In the rows, zero is written as 128.
The rows of A fall into 4 groups, and each row is roughly a mix of its group's hidden directions.
A, 162 rows:
[[130 171 152 122 140 178 141 110 138 154 161]
 [126  85 107 128  82 143 149 128 144  90 153]
 [150 140 113 108 153 149 110 160 188 142 123]
 [113  86 134  98 104  89 156 145 106 115 102]
 [134 160 124 124 164 117 130  99  70 139 152]
 [117 153 151 119 109 175 187 127 122 126 121]
 [132 158 146 108 158 135 194 136 143 141 123]
 [150  96  85 108 130 118 173 130 166 129 137]
 [ 95 120 111 128 103 138  90  76 121 102 147]
 [123 122 126 119 109 114  84 131 195 114 125]
 [114 158 168 136 129 164 127 179 132 136 152]
 [160  92 117 133 165 132 132 109 112 177 153]
 [ 81 129 170  89 151 108 149 115 145 121 139]
 [138 124 181 141 126 103 100 169 125 118  93]
 [119 166 128 138 109 102 137 146 180 117  89]
 [ 99 136 156 132 115 104 164  73 141 109 115]
 [115 100 132 125 183 162 116  98 104 152 119]
 [156 121 119 156 160  84 111 121  99 117  90]
 [110 106 106  72 153 175 131 122 134 117 119]
 [161 186 122 113 105 115 135 121  97  96 124]
 [147 109 134 140 146 147 118  91 143  85 175]
 [142 120 123 142 141  76 147 153 138  74 117]
 [ 92 106 140 122 178 106 146 141 160 110 103]
 [130 139 117 114 179 158 103 156 165 150 112]
 [131 133  98  87 126 160 159 160 147 121 167]
 [146 140  87 155 127 149 137  84 117 154  92]
 [117 115 122 122 152 146 116 118  72 175 103]
 [114 113 124 138 126 179 140 100  93  94 158]
 [149 128 119 163 110 103 159 141 113  73 148]
 [ 94 149 152 126 132  92  91 141 154 102  95]
 [130 108 148 143 103  96  86 158 137  83 126]
 [102  85 104  90 122  97 140 120 136 168 125]
 [128 140 118 156  76 121 102  93 166 124 145]
 [151 180 151  97 166 141 126 110 105 146 126]
 [137 123 165 132 107 183 164 138 147 118 105]
 [133  91 104 145 126  95  83 166 126 152 130]
 [114 112 127 159 137 127 122 168 173 156  89]
 [153 136 132 147 179 123 128 188 130 140 133]
 [177  96 137 132 143  99 149  81 117 130 116]
 [155 142 127 157 148 133  96 156 130  98 178]
 [173 153 105 167 141 111 173 119 127 134 132]
 [132  83 101 146 101  98 105 109 120 170 126]
 [106 141 187  91 146 139 147 144 132 117 100]
 [171  78 145 139 121 137 111  96 122 108 158]
 [119 105  90 153 152 175 133 149 164 138 136]
 [101 131 119 103 104 117 152 157 153 184 118]
 [113 152 151 131 148  84 128  98  93 141  89]
 [138 113 169 152  95 103 123 118  85 105 102]
 [ 94  98 135 100 162 106 139 162 123  93 147]
 [111  96 111 152 150 102  90 176 135 114 133]
 [107  94 102 134  95  91  92 128 140  98 146]
 [142 130 123 138 156  95 134 102  86  84 156]
 [149 154 117 127 134 138 101  68 117 163 107]
 [128 123 122 164  87 105 176 111 130 161 114]
 [149  79  84 121 106 151 113 159 132 134 148]
 [137 128 131  84 120 130  90 134 139  78 162]
 [144 119 152 168  81 147 109 154 154 103 122]
 [149 112 153  90 122 105 126 169 115  82 138]
 [124 125 103  72 161 160 107 133 137  97 129]
 [121 126 157 123 103 149  66 116 128 145 163]
 [104 135 146  87 149 135 153 119 119 109 184]
 [130 124 126 149 144 168  97  94 103 164  95]
 [133  77 147 129 146  78 126 113 111  97 143]
 [111 109 153 145 118 111  99 128  66 137 155]
 [161  93 125 121 154 134 157 131 123 185 140]
 [115 177 119 131 118  88 103 121 118 124  81]
 [ 85 116 127 154 122 160 139  82  91 132 118]
 [142 159 124 169 112 125  95  87 139  92 141]
 [120 131 104 119 102 156  94  99 176 153 147]
 [137 111 118 124 100 114  88 150 173  91 151]
 [ 93  89 113 102 118 174 136 103 117 101 125]
 [119 102 135 110 132 111 118 108 104 155 192]
 [152 147  78 128 170 136 145 114 127 160 102]
 [115 110 117 130 138 109 127  57 136  95 141]
 [132 119 125 157 115 128 151 132  77  92  85]
 [112 159 165 156 110  80 130 142 150 109 107]
 [166 146 146 137 131 183 161 131 139  97 136]
 [115 104  92  83 117 104  97 142 164 116 139]
 [133 126 163 134  76 107 147 112 174 131 145]
 [107 127 155 118 159  68 153 113 148 122 144]
 [112 100 115  95 135 108  94 116 161 135 176]
 [ 97 179 137 136 164 137 154  93 131 111 113]
 [118 167 139 123 111 153 122 170 176 125 154]
 [ 96 106 128 120 120 157 140 130  61 121 109]
 [115 131 173 112  98 152 106 163 161 152 140]
 [158 148  96 146 177 116 131 154 128 155 158]
 [144 109  94  70 135 109 145 152 160 137 122]
 [126 182 167 164 132 133 136 103 124  99 119]
 [123 130 124 169 106 140 132  68 145 107 155]
 [123  94 146 102 170 156 117 120 102 108 167]
 [141 124 105 128 100  85 179 107 109 153 136]
 [111 124 114 146 104 163 100 113 190 131 120]
 [156 166 129 170 133 101 131 139 152 173 127]
 [114 147 106 113 119 123  88 182 106 117  98]
 [140 162 106 105 134 160  91 102  87 135 109]
 [131 145 128 137  99 121 119 178  95 149  83]
 [143 104 152 151 119 126  89  85  93 148 148]
 [159 141 106 160 132  98 179 133 133  93 137]
 [119  78 116 102 145  77 108 123 120 103 135]
 [143 121 155 172  93 128  84 100 116 148 123]
 [109  75 129 136 132 120  89 156 108  96 106]
 [132 137 148 128 130  91  87 114 138  82  90]
 [113 169 150 112 155  80 118 105 142 158 119]
 [124  79  99 139 152 118 128 135 107 120  75]
 [153 158 141 130 167 163 109 159 166 140 124]
 [109 144 113 117 138 156  79 107 176 143 113]
 [143 139 157 118 162 173 149 161 141  99 149]
 [124 120 115 139 126 151 150 128  61 153 158]
 [123 134 100 144 181 130  79 149 136 130 151]
 [120 149 140  91 145 143 105  97 177 155 144]
 [128 174 104 130 116 119 110 169 123 160  90]
 [ 94 104 116  75 163 141 149 157 128 129 127]
 [128  95  75 122 123 172 158 134 146 139 141]
 [142 157 143 157 110 144 189 149 149 134 139]
 [147 150 145 159 113 145 168 116  79 105 139]
 [146 120  80  95 157 130 156 113  86 130 122]
 [122 108 152 154  60 123 136 136 132 157 140]
 [123 118 126 141  82 125 122 156 173  94  97]
 [162 143 157 134 118 105 183 137  91 135 130]
 [115 120 121 112 162 111 188 152 101 112 110]
 [113 155 131  77 162 134  91 117 106 101 134]
 [122  88 102  87 165 165 124 140 119 111 143]
 [ 65 139 131  96 145 101 128  98 145 122 132]
 [113 145 172 116 134  85  97 148 112 165 128]
 [146 148 127 167 133  94 117 159 166 164 117]
 [102 130 162 113  98 167 122 118  98 104 164]
 [128 120  80 113 154  98 111  99 163 120 157]
 [121 124 116 169  96 153  97 118 177 115 145]
 [170  89 130 124 146 112 132 102 140 170 159]
 [ 93 156 143 123 140 150 148 136 171 170 151]
 [108 109  75  96 162 118 138 127 143 159 147]
 [100  95 141 104  91 110 176 127 143 149 114]
 [168 166 140 128  97  82 148 114 134 149 136]
 [186 144 152 146 111 147 132  91 114 106 145]
 [121 115 165 169 147 152 100 101  99 149 106]
 [108 124  96 101 139 154 144 113 121 164 180]
 [ 89  78 115 116 133  98 102 155 155 126 123]
 [117 164 110 139 168 185 144 136 140 128 145]
 [140 111 103 139 130  76 129 157 165  92 130]
 [123  93 119 129 122 191 149 140 141  95 143]
 [131  66 101 123 110  86 127 146 134 113 138]
 [128 181 138 154 105  94 101 109 124 113  97]
 [112 120 142 111 188 124 117  92 130 126 168]
 [157 115 120 165 135  98  82 130 109 143  92]
 [131 125 145 104 173  91  77 118 144 137 138]
 [105 116 131  74 134 111 135 127 171  89 136]
 [129 102 103 138 154  98  99 110  73 114 129]
 [121 116 124  96 186 145 100  90 114 128 115]
 [148 168 112 126 143 112  80 125 170 147 143]
 [128 179 140 128 126 104 173 136 170 117 119]
 [138 136 146 162  97 133  88 146  93  87 121]
 [ 92 110 115  88 151 141 135 122  93 141 171]
 [113 154 145 114 136 167 162 151 148 138 175]
 [120 144 115 118 177  96 100  80 132 142 140]
 [133  95 128 100 131 110  81 133 133  81 154]
 [121 118 179 126 126 112 126 167  88  95 144]
 [140 101 109 149 111 139 125 144 108 195 140]
 [ 97 106 120  93 141 143  74 127 131  91 129]
 [164 173 124 118 134  92 102 133 163 152 138]
 [133 125 166 133 145 103  86 112  91  90 111]
 [146 134 143 132 163 111  83  92  89 139 148]
 [154 131 118 135 117  72 107 101 120 168 106]]
One row of each group comes first, with its name. Which group is each row after those in?
[102 133  68 107 132 136 113 117 149  86 121]
<99>
[109 108 123 141  94 154 126 123  66 104 142]
<112>
[131  86 100 100 113 134 153 160 174 126 116]
<52>
[ 88 112 106  93 165 114 125 162 107 106 111]
<21>

[121 127 154 128 132 104 113  77 144  77 150]
<99>
[141 103  84 160 101 112  78 123 131 131 145]
<112>
[136 172 131 157 135 149 111 147  93  93  97]
<99>
[ 86 126 144  87 141 147 138 159 145  86 138]
<99>
[144 156 149 163 149  91 145 147 107 168 112]
<52>
[106 146 136 103 111 170 125  86 161 118  98]
<112>
[100  82 129 129  99 150 141 110 148 111 173]
<99>
[133 154 163 139 143 121 127  83 156  86 152]
<99>
[130  82 119 104  91 103  92 161 115 116 125]
<99>
[135 113 129 137 125  86 147 190 152 105 130]
<112>
[101  90 156 106 166 129 121 135 157 109 164]
<21>
[142 114 134 117  85  82 180 130 118 137 115]
<52>
[131  98  83 124 159 145 118 157 134 103 169]
<52>
[ 87  90 133 107  91 123 143 101 107 116  98]
<52>
